rotation steps, each row followed by its count of steps
The counts run from 0 to 1168.
[104 124 147 129 143 175 128 137  55 121 117 135 164 142 131 116 137 150
 106 139 150 205 168 128 145 130 144 165 155 122 119 138 140 180 150 130
 107 146 132] -> 535
[112 112 133 131 132 135 140 143 127 144 143 111 150 130 139 109 170 120
  67 156 152 152 218 121 105  92 138 152 135 119 113 162 108 166 172 142
 110 161 123] -> 240
[118  99  98 101  98 148 150 136 161 146 127 165 145 131  74  79 149 134
  87 159 137 141 155 138  81 126 135 150 106  88 153 124  89 135 117  93
  98 147 117] -> 177
[130 155 145  98 126 166 111 121 123 138  96 105 159 156 103 122 107 147
  75 166 123 162 156 129 117 128 155 140 120 161 129  99 150 157 114 122
  49 152 108] -> 1165
[142 135 132  95 166 171 169 172 115 143 159 140 143 145 112 118 132 166
  73 181 114 176 119 151  84 143 148 169 143 107 114 134 133 158 126 104
 103 135 128] -> 452
[158 116 162 125 135 150 122 146 146 130 118  88 150 149 107  84 155 110
  73 182 151 161 142 123 104 120 164 168 116 133 107 113 155 123  75 119
  85 135 115] -> 167
[ 79  77 149 130 128 125 115 115 124 146 151 134 148 113 100 145 160 120
  79 155 151 138 169 125 120 125 152 180 164 149  78 140 109 153 135 142
  60 144 118] -> 1102
[106 149  81  88 127 170 135 120 138 142 138 112 142 119  98  79 149 119
  92 136 150 146 164 129  80 122 124 139 141 104 105  99  77 148 140 111
 117 166  94] -> 860
[121 151 148  96 133 150 104 109 132 134 107  97 149 156 100 117 111 139
  60 174 134 163 167 136 119 112 127 141 118 157 137 108 156 153 122 120
  57 143 130] -> 1164
[119 107 127 127 103 138 134 121  88 121 115 139 129 141  92 126 128 172
 124 179 175 190 128 133  89 155 139 161 153 114  95 129 123 182 118 123
  90 124 136] -> 983
[118 150 174 127 106 150 145 134 137 135 154 110 141 156  91  86 140 160
 108 142 159 131 157 141 110 133 163 134 111  99  69 124  85 178 119  99
 117 137  94] -> 546
[131  96 137 118 120 186 105 151 119 146 124 106 156 137 126 114 137 137
 146 159 150 137 112 160  91 126 133 184 125 123 124 120  96 135 136  88
  70 196 123] -> 74
[102 128 172 114 124 176 122 136 138 104 123  96 142 134  92  93 164  92
 109 127 157 105 181 113 107 121 126 148 125 155  96 119  84 162 119 105
  89 175 106] -> 1148
[129 144 145  82 169 182 128 159 136 166 148  93 160 168 114  97 135 125
  84 181 103 148 134 142 111 133 145 133 102 108 117 118 135 120 113  85
 103 155 120] -> 896
[132 114 167 138 112 148 122 142  86 117  87  88 146 171 108 102 142 128
 146 175 171 164 137 116 114 147 159 134 123 126 101 132 136 179 104 114
  89 171 124] -> 696
[126 105 169  99 160 197 101 149 122 108 124 104 150 116  88  96 150 125
 135 142 134 151 160 124 116 126 127 189 149 131  84 118 129 147 128 124
  81 134 129] -> 267
[ 95  91 138 102 111 145 120  97  89 167 138  80 143 154 108 114 162 104
 124 185 176 146 145 136 108 141 145 113 107 123 105 115 112 114 119  74
 112 161 126] -> 364
[117 125 152 100 160 178 153 148  86 153 135 123 150 137 106 143 172 147
  97 163 160 178 166 120 119 146 160 112 177 140 120 111 156 151 141 128
 103 158 160] -> 1026
[149 118 179 135 139 150 153 122 101 159 180 114 162 123 128 114 154 141
  98 166 165 147 166 151 115 118 167 158 143 139  65 108 145 129 122 106
  93 134 116] -> 499
[114 115 151 114 122 123 136  92  83 114 144 127 131 146  96 140 137 139
 102 179 207 170 151 150  98 151 110 143 130 129  96 109 138 160 125  96
 107 124 147] -> 985
[125  97 158 106 144 154 124 133 124 150 168 125  89 130  61  99 139 140
  88 169 126 136 104 159  94 154 112 182 159  92 113 105 128 131 120 118
  94 136 149] -> 606
[ 90 115 152 112 118 147 116 116 137 154 109 114 145 152 104  99 147 108
  84 172 118 142 156 107 130 117 141 158  93 166 106 115 136 145  75 138
  57 161 104] -> 325
[125  83 150 117 146 137 132 167  94 117 121 134 127 147  95 110 162 146
  85 164 169 161 166 112 104 144 130 160 131  98 143 177 124 171 164 133
 150 150 138] -> 688
[136  97 138 139 143 123 131 144  82 126 115 111 119 143  97 101 141 138
 126 166 161 180 166 133 107 143 136 157 172  70 123 136 157 172 164 155
 111 149 149] -> 690
[117 124 121 112 143 130 170 133 109 105 131 147 145 132  85 128 125 121
  83 138 132 123 166 136 104 143 149 144 174 106 135 137 111 184 167 103
  63 174 111] -> 571
[114 107  95 124 122 149  97 118 119 157 139 151 174 131 106  82 145 134
  78 168 142 186 153 132 125 106 131 170 101  77 117 134  88 140 125 123
 110 123 123] -> 667
[127  97 150 135 124 112 130 116 101 142 137 102 107 138  95  92 130 142
  74 152 130 109 147 154 102 126 160 174 162  80 134 141 100 159 175 130
  99 179  99] -> 236
[125 161 186 127 103 160 141 137 122 130 143 100 136 163 101  85 113 159
 126 136 138 140 150 148 108 133 160 152 125 100  68 117 102 179 127 108
  98 146  84] -> 545
[ 94 104 150 123 119 165 163 141  95 139 152 118 109 147 107  90 177  91
  74 178 134 154 144 124 113 126 125 138 129 125 111 157 112 150  89  79
 121 131 155] -> 317
[105 101 109 119 108 157 122 120 104 144 111  89 179 145 146 124 135 114
 126 180 137 155 157 139 103 101 147 142 128 143 126 131 106 144 136  85
  44 173 123] -> 518
[115 137 126 148 100 117 119 126 123 156 132 104 145 164 107 118 109 147
  83 170 141 153 167 161 117 120 155 119 151  91 123 138 107 178 167 109
  65 157 135] -> 1118
[142 135 114  88 163 166 115 139 135 150 125 102 177 153 104 103 142 153
 131 185 164 181 134 140 105 140 133 135 109  83  93  86 122 136 133 107
 106 153 120] -> 406
[117 138 142 101 126 186  95 147 123 145  95  92 156 174 124  95 143 158
 127 166 167 180 146 129 103 131 137 143  85 114 125 121 106 160 132 109
 128 167 122] -> 250
[114 118 113 114 105 164 184 140 110 176 129 115 137 137 142  99 146 157
  79 165 109 173 143 148 100 104 187 140 154 107 134 140 104 149 137 105
 107 144 124] -> 629
[111 134 140  82 164 172 129 105 149 173 172 118 142 131 100 104 141 137
  65 169 116 154 125 151 118 120 125 166 112 105 104  73 126 113 108 109
 101 151 118] -> 1053
[ 97 100 155  97 124 202 109 144 131 156 139 114 142 130  72 120 163 108
 127 126 146 136 143 149 110 146 127 149 168 132 131  90 129 121 135  99
  80 172 149] -> 757
[130  91 139 131  97 144 163 116 110 171 123 147 127 132  78  55 149 140
 128 166 119 115 158 143 125 120 143 120 106  85 145 107 104 136 124 110
  82 179 129] -> 623
[ 82 111 162 122  96 159  91 109 134 149 100 110 138 163  90  93 163 155
 119 165 171 157 153 124 139 118 133 133  85  93 120 104  98 158 122 124
 112 159 145] -> 94
[114  89 161 120 141 137 126 111  90 149 142 106 136 137  99  62 145 112
 118 161 112 126 148 112 133 125 147 180  89 120  69 123 117 131 102 130
 109 154  79] -> 660
[125 127 182  99 146 162 127 104  71 135 107 129 117 142  73 116 137 160
  99 158 153 149 112 124 137 160 150 143 136 126 119  84 148 159 111 134
 104 166 130] -> 874
[ 76  86 134  85 145 134 130 133 122 140 154 135 152 160  82 120 125 111
  66 158 121 166 150 138 106 151 129 186 117  98 118 154 136 131 136  98
 122 114  98] -> 218
[ 98 132  81  90 111 165 134 128 149 136 130 122 122 115 108  82 151 123
  93 147 143 142 172 122  69 119 105 157 135 119 108 116  63 163 138 117
 105 163 108] -> 861
[ 80  86 141 101 125 120 141 118 113 162 151 137 115 149  95 102 125 128
  98 173  95 138 142 136  98 143 116 191 105 114  77 150 120 148 119 127
 100 131  88] -> 216
